In the rows, 128 means zero.
Each row of Y is roughly a mix of the hidden directions of one of a few groups; some rows fit no group.
Y (168 x 11):
[[ 79 124  95 118 140 161 136 100 133 122 185]
 [124 151  46 124 130 145 112 162 129 121 135]
 [110 168 186 120 144 107 104  81 129 139 122]
 [ 95  98 127  97 116 108  62 150 117 142 108]
 [103  97 149 101 159 100 152 144 139  80 163]
 [120 118 116 144 155  82 125 120  66 155 159]
 [145 109 127 140 115  79  88  85 102 162 146]
 [154  97 171 154 125 121 135 140 165 169  89]
 [132 137 123  47 114 109 129 130 115 152  97]
 [137 156 100 167  95 157  90 169 109 122 147]
 [125 167 173 105 131 158  84 112 136 162 103]
 [150 157 132 100  97  78 175 136 144 146 153]
 [125 167 125  86 130 179 159 164 126 132 156]
 [ 98 115 180 141 139  99 120 120  88 112 174]
 [117 186 123 142 134 160 158 137 184 129 141]
 [151 143 170  93  91 138 180 142 115 118 151]
 [163 164 167 149  82 158 133 146 157 140 117]
 [183 113 159  82 120 123 108  91 122 114 102]
 [117  77 150 114  76 139 166 143 115 142 100]
 [159 155 151 103 173  96 105  82 105 125 125]
 [143 141 165 130 100  84  84 104 130 164 102]
 [141 147 155 103  76 158 125 135 144 171  92]
 [182 163 113 135  88  91 146 142 127 157 115]
 [ 95  98 142 113 159  99 143 153 141 189 122]
 [135  81 149 139  74  92 148 133  90 133 137]
 [125  83 148  95 149 114 185 112  95 122 117]
 [107 164 147 167 116 138 146 132 175 156 171]
 [130 171 117 148 126  80  85  86 124 103 129]
 [165 153  90 134 163  81 152 115 110  97 123]
 [126 158 165 127 165 196 109 132 128 122 147]
 [157 101 100 165 159 136 117 184 108 120 150]
 [131 150 143 144 107 190  73 121 129 134 153]
 [148 139 114  81 113 126 127 140 116  68  85]
 [124 160  86 106 143  93 121 117 162 175 102]
 [189 104 152 133 117 153 119 137 142 174 158]
 [138  89 136 119  77 156 130 170 103 101 154]
 [ 68 145 147 157 156  93 133 119 147 112  93]
 [ 89 111 127 150 127  81 126 142  67 106 119]
 [110 126 117 100 101 151 190 132 169 137  98]
 [110 109 159 188 132 104 106 126 109 163 163]
 [147  94 132 147  91 108 166  84 106  89 129]
 [ 55 132 128 119  97  91 115 141 156 124 142]
 [140  80 113  95  88 156 117 127  85 102 144]
 [113 112 126 177 133  75 135 152 140 159 167]
 [ 50 141 110 150 117 147 147 149 114 136 108]
 [126 107 114 179 169 153 139 124 184 140 136]
 [106 106 195  96 129 149 145 129 166 143 116]
 [154 160 106 154 161 128 123 130 174  96  84]
 [165 124  97 160 129 124 173 123 106  84 161]
 [ 96 132 120 121 127 122 139 132  80  54 130]
 [156  99 166 116 153 123 124 162 114 161  76]
 [139 134 175 133  82 107  95  91 124 165 143]
 [155  90 170 126 130 116  82 133  87 161 130]
 [182 116 124 165  95 132 137  93 151 155  98]
 [131 103 155 174 118 101 113  90 173 159 122]
 [147  95 140  99  79 127 117  90  93  95 110]
 [145 108 149 161 112  61 110 167 112 129 127]
 [127 149 169 142 160 100 154 175 149 147  95]
 [159 131 171 129 134 117 163 174 157 161  99]
 [ 68 162 149 133 128 134 166 157 107 107 153]
 [137 145 104 169 107 106 147 132 104  70 161]
 [ 94 190 105 132 139 150 124 104  99 154 102]
 [124 171 108 158 178 138 107 119 163  93 112]
 [119 158 135 163  97 126 153 108 178 153 169]
 [168 138  80 130 119 136 116 135  94  85  87]
 [120 142 101 133 128 120 180 185 153 152 156]
 [157 160 124 172 165 131 153 124 100 121 176]
 [ 93  96 191 134 134 166 134 125 155 108 141]
 [172 125 169 109 138 125 124 147 110 156 186]
 [135 125 178 146 112 142  71 149  94 154 138]
 [172 112 120 170  78 160 116 147 159 129 129]
 [120  96  83 132 196 117 119 141 151 127 149]
 [118 154 115 103 180  97 153 176 145 147 143]
 [126 134 131 176 170 133 104 171 151 164 153]
 [148 144  85 147 146  74 109  83 147 139 124]
 [ 87  72 157 114  99 113 130 120  88 142 115]
 [100 133 160 123 137 121 197 158 157 126 107]
 [117  89 118 105 109 151 155  83 110 149 176]
 [113  67  96 133 158  87 146 151 116 147 117]
 [187 114 133 156 140 140 107 168  90 131 156]
 [138  94 166 102  91 151 160 158 134 161 102]
 [160 176 127 125 147 169 118 166 101 142 161]
 [122 136 176 141  83 131 158  88 108  91 122]
 [159 151 153 122 139 127  99  80  98 156  84]
 [140 142 100 128 143 184 154 139 172 167 109]
 [132 158 147 118 115 192 112  89 147 157 148]
 [144 172 134 102 162  87 111 107 145 175 128]
 [190 123 149 118  99 148 140 140 101 100  89]
 [133 150 145 167 106 168 137 134 153 149 187]
 [ 73 125 122 123 165 133 108 158 170  94 145]
 [116 161 106 140 124 129  89 109  56 126 124]
 [ 88 159 109 115 140 157  80 160  90 134 138]
 [ 75 113 140  73 137 149 151 115 137  89 124]
 [128 130 163 108 106 132 109  88 145  83 179]
 [153 117  80 139 119 171 107 131 166 164 102]
 [113  80 100 153 137  91 160 126 119 137  79]
 [113 137  85 146 148 132  56 119 157 132 128]
 [151 119  94  91 135 118 134 163  99  79  92]
 [109  70 124 130  79 167 104 150 123 145 120]
 [162 177 102 132  87  91 142 129  91 134 119]
 [151 120 137 141  98  87 150 101 130  62 132]
 [107 169 193 123 107 122 141 168 121 135 144]
 [ 95  81 146 111 172 118 128 103 115  84 148]
 [146 185  98 104 143 104  91 122 162 152 120]
 [115 160 143 120 133 157 200 120 158 109 116]
 [152 106 136 129 100 143 124  95 106  69 171]
 [ 99 126 129 191 131 146 137  98 132  95  86]
 [127 154 189 132 176 163 130 121 112 113 149]
 [172 126  85 162 106 153 109 149 161 159 119]
 [159 148 137 119 147 127 161 187 140 117  80]
 [154 156 136 161 108 146  90 151 123 187 116]
 [145 118 142  77 128 126  90 147 125 186 102]
 [119 141 112 177 191  96 134 136 125 129 160]
 [163 150 172 124 134 178 138  81 112 130 146]
 [140 131 109 141 113 159 131 125  98  53 155]
 [134 145 153 179 152 181 120 141 168 135 139]
 [167 156  89  61 133 110 137 141 120 132 129]
 [123 141 174 122  83 152 101  74 145 123 118]
 [134 112  76 132 148 118 137 185 114 169 108]
 [167 128 149 160  93 127 159  77  99 135 147]
 [126 173 130 141 146 192 129 161 160 112 126]
 [135 131  76 142 145 154  87 176 147 154 137]
 [118 109  92 125 153 128 110 183 134 177 155]
 [172  82 136 113 103 166 107 101 115 108 156]
 [135 168 139 183 116 122 108 169 145 101 157]
 [109  74 139 141 128 137 169 150  98  79 123]
 [145 181  91 172 132 113  96 103 152 126 140]
 [109 143 186  93 168 146  97 130 124 157 115]
 [117 165  99  91 132  92 137 148 116 180 153]
 [ 83 145  83 159 121 138 136 155  86  97 119]
 [146  99 179 117 101 106 112 171 119 105 162]
 [131 129 153 132  87  72 108  80 120 154 137]
 [ 81 150 122  91  87 164  99 111 157 129 130]
 [139 101 164  72 139 137 109 124 111 174 156]
 [128 116 134 134  87  83 150 123  84  93 166]
 [106  99  83 148 173 100 115 152 135 162 105]
 [ 98  86 117 105 188 133  93 146 129 119 150]
 [ 83 120  85 104 156 151 128 167 134  89 120]
 [134 134 135  85 141 159 113  78 149  82 152]
 [151 116 151 152 108 127 184 112 186 125 120]
 [137 103 152 113 109 146 123  62 116 142  82]
 [170 112 133 121 140 167 144 183 119 118  85]
 [101 133 140 149 135 155 129 132  91  59 156]
 [150 156 108 130 118 148 117  83 170 131 182]
 [179 118 152 166 126 163 116 126 174 154 139]
 [ 89 157 158 166  82 138 120 103 149 157 144]
 [113 114 189 102 102 131 119  88 144 126 168]
 [102 148 165  84 166 122 161 167 136 108 123]
 [118 122 113 181 156 165 153 165  98 100 130]
 [138 103 119  81  62 113 131 137 152 145 149]
 [137  78 120 136 132 109 166  98 102 159 172]
 [142 130  99 153 139  76 139 156 111  71 116]
 [131 154 147 146  81 134 148  79 153  87 146]
 [173 156 148 137  92 101 134 176 140 162 134]
 [ 87 120 121 142 166 149  94 144 124 179  94]
 [142 147 122 132  99  89 118  99  89 175 165]
 [160 163 112 132 133 107 117  94 180 157 162]
 [123 108 160 141  68 132 170 125 116 106 166]
 [ 86 134 181 120 113 150 109  95 160 102 108]
 [104 143 128 144 185 120 100 130 138 180  94]
 [100 112 116 117 132 112 137 135 158  59 169]
 [ 91 132 119  89 107 153 121  92  85  89 111]
 [134  98 188 103 108 171 118 138 112 161 136]
 [ 98 152  88  87 110  84 136 114 118 166 143]
 [ 69 156 105 100 178 129 154 124 132 118 130]
 [126  71 172  80 118 147 108 143 148 126 127]
 [149 106 119 101 110 130 125 162 139 154  58]
 [170 101 142 110 107 133 146 139  70 166 113]]
Each list below has two rows that fit no group; the rest each fit one group, if only roughly. Name those rows in the order they come.
  * J54: [ 79 158  79 119 148 166 114 139 111 103 136]
  * J571: [122 146 103 170  97 188 129 159 129 125 100]
  * J514: [121  85 152 108  78 158 145  91 106 137 108]
  * J192: [107 107 116 152 166 198 129 112 150 126 146]
  * J176: [159 100 145 129 157  85  86 157 117 158 154]
  * J851: [171 119 120  99 119 105 114 187 151 163 131]
  * J140: [ 79  93 115 156 111 119 148 139 168 166 151]
  * J228: [142 130  86 137 125 116 101  66 160  94 118]
  * J229: [148 181 119 125 119 182 143  83 147 119 122]
  * J967: [157 111 123 137 132 174  71 142  94 141 158]

J514; J192
  * J22: [150  85 114 139 159 142  94 165 169 156 140]
  * J473: [109 123 150 118 142 126 120 161  64 141 178]
  * J36: [138 121 130 151 137  97 102  82 121  63 144]
  * J684: [ 86 148 117 191 165 150 103 135 136 126 117]
  * J144: [144 115  65 101 155 138 145 105 112 111  87]
  * J537: [145 135 161 100 160 147  97 139  75 159 104]
  * J128: [129 155  82 158 158 134  99 116 165 137  84]
  * J250: [ 79 126 131  97  92 125 133  77  93 140 111]
  * J513: [ 96 142  91 111 137 131 184  80 133 113 148]
  * J729: [154 131 163 143 143 167  88 182 126 137 104]
  * J891: [141 125 136 124 100 192 154 175 156 141 120]
  * J171: [138  69 140 165 144  95 102 146 155 157 126]
  * J428: [170 167  80 121 178 113 109 135 141 141 123]

J250; J171
  * J431: [149 139 126 188 104 164  87 135 106 116 103]
  * J951: [131 164  94 108  97 147  93 152 153 137  80]
  * J944: [ 79 167 141 163 171 151 127 120 136 162 120]
  * J947: [106  85 155 136 130 149 127 146 114 164  68]
  * J620: [136 181 126 179 120 136 169 100 144 117 105]
  * J73: [161 187 149 136 148 129 125 107 127 182 114]
  * J382: [ 69 149 146 142  98 148 116  80 137 101 140]
  * J739: [146 144  98 181 129 131 175  99 168 131 117]
  * J872: [ 91 127  96  67 139 132 112 129  90  96 129]
  * J348: [133 150 129 116 127 148 179 195 117 103 124]
  * J710: [141 112 103 178 160 145  75 155 134 146 144]

J431; J382
  * J126: [136 115 108 110 134 177  99 182 116 116  90]
  * J913: [164 127 144  69 118 122  87 104 104 120 160]
  * J124: [121 145  87 127 147 165 124 183  85 135 110]
  * J994: [117 133 126 121 168 176 133  83 143 180 134]
  * J807: [183 158 170 144 102 161 122  98 123 135 141]
  * J364: [127 155 137  86  97 135 171 161 105 118 172]
  * J177: [150  75 115  69 141 139 138 136  88 126 132]
  * J597: [147 126 174 123  99 168 104 105 169  99 108]
  * J6: [151  77 173 149 121 152  89 146 149 144 139]
  * J622: [161 131 111  64  85 131 120 165 123 130 143]
  * J882: [122 146 120 143 160  72 160 151 133  95  88]

J177; J597
  * J60: [145 143  95 107 113  85 156 129 102  78  97]
  * J812: [154 131 141  75 142 105 144 170  90 107 101]
  * J650: [121 130 173  74 128 161 114 165 107 122  98]
  * J397: [157 125  86 143 153  83 138  97 124 101 169]
  * J714: [109 141 133 108 105  93 162 120 175 154  82]
  * J638: [144 148  68 128 119 141  82 129  96 157 106]
  * J692: [ 81 146  93 182 139 142 155 112 133 112 154]
  * J749: [123 155 128 133  79 160  89  96 147  99  95]
  * J414: [120 122  98 112  88 157  79  88 104 147 111]
  * J984: [125 132 128 148 198  94 135 109 115  94 100]

J692; J414
